In the data rows, zero lies at 4.5, halfway between 4 and 5.
Here is a table of points, one per row:
3;3;3;5;3;3;5;5;7;6;4;0;5;4;3;3
3;9;6;6;9;2;5;0;8;4;5;9;1;9;4;6
4;4;0;3;3;2;7;4;0;4;4;0;4;5;7;4
6;4;6;6;6;3;2;1;5;5;3;7;4;7;6;6
4;5;6;7;6;3;7;6;3;9;6;2;3;2;5;4
5;3;7;4;1;7;4;6;4;4;3;6;7;4;6;5
6;4;7;4;0;7;3;9;3;1;4;6;4;4;2;6
5;6;5;3;8;6;5;3;6;6;5;2;6;5;4;5
4;6;5;6;6;4;6;3;2;8;6;3;6;2;4;5
4;2;6;5;0;6;1;9;3;1;3;9;3;1;3;5
4;2;6;4;0;8;4;9;5;1;3;6;5;3;2;5
3;3;4;5;3;3;6;3;5;7;4;0;6;2;5;2
5;6;4;3;5;3;3;0;5;6;5;8;8;6;8;7
3;5;4;5;7;3;4;2;2;5;7;3;0;2;4;4
6;6;4;4;7;3;7;4;5;7;4;3;6;0;5;6
6;8;3;6;8;4;7;1;5;6;6;5;3;7;3;3
6;3;4;5;2;6;3;8;4;2;5;3;6;0;0;2
5;0;4;5;7;4;6;3;7;6;5;7;6;6;6;5
5;4;2;4;5;2;4;7;6;6;4;0;6;2;3;6
3;5;4;6;3;4;4;3;5;6;6;4;4;4;4;3
3;6;3;6;6;6;3;4;7;6;7;6;6;9;6;5
5;7;6;6;9;6;2;1;5;8;3;7;4;7;7;6
5;4;0;5;0;9;2;9;3;3;6;9;5;0;4;7
2;4;3;6;6;5;8;6;6;7;6;2;6;4;6;4
3;3;5;3;2;4;6;5;3;3;3;4;4;4;5;4
4;3;5;0;0;4;4;9;4;0;3;5;4;4;3;4
5;8;6;6;8;3;6;3;4;7;5;8;6;9;4;5
3;9;5;7;0;3;6;2;7;6;4;5;5;8;5;5
6;4;6;5;6;4;4;3;4;6;5;3;3;7;5;6
3;4;5;4;1;4;3;7;5;2;6;3;7;3;6;5
2;7;5;3;7;4;5;3;5;5;3;4;6;7;4;5
6;2;2;4;5;2;5;7;4;5;3;2;5;4;4;5
5;2;2;4;3;6;6;5;4;7;4;3;5;3;4;6
5;9;5;5;9;0;5;2;4;5;3;9;4;9;5;6
These points spread out most along one direction. Where along it does each point below lie, from 0 to 9? The average falls between 4 and 5, and the first point above lies past it.
6;5;4;4;7;6;4;4;3;3;3;5;5;3;6;3 5
4;0;4;6;0;7;2;0;5;4;6;4;3;5;4;5 5
4;5;4;0;9;3;6;0;7;8;4;6;7;9;5;6 2
6;4;6;5;4;4;7;2;5;0;5;0;0;5;6;5 5
6;4;5;4;1;5;0;5;3;4;5;6;4;5;3;5 6
6;0;3;6;9;3;5;0;0;3;4;5;5;3;8;5 4
4;4;6;6;0;6;4;7;4;1;5;5;4;3;3;4 7
6;4;5;6;7;5;4;5;6;6;5;0;6;3;4;3 5
4;1;7;0;0;6;1;9;5;2;4;9;0;2;5;6 7
3;2;3;6;5;5;5;5;4;4;3;2;3;1;4;3 6
6;4;4;5;1;7;4;8;3;1;3;5;4;4;6;5 6
6;5;5;5;7;2;5;3;5;3;5;1;5;5;6;4 4
5;7;7;3;9;4;6;1;5;6;5;8;4;8;4;4 2
3;7;5;5;8;4;4;1;3;3;3;3;7;6;4;0 3
3;3;6;5;3;6;4;7;4;1;5;7;4;2;6;6 6
3;9;4;5;9;0;5;5;5;6;3;3;4;7;5;0 3
5;3;5;3;0;5;5;5;5;1;6;3;4;4;4;4 6
5;3;3;4;3;7;3;6;6;2;6;4;4;5;3;3 6
6;6;2;3;5;6;6;4;5;7;6;1;5;6;3;6 4
3;5;7;3;2;6;6;8;4;5;5;6;3;4;5;3 6
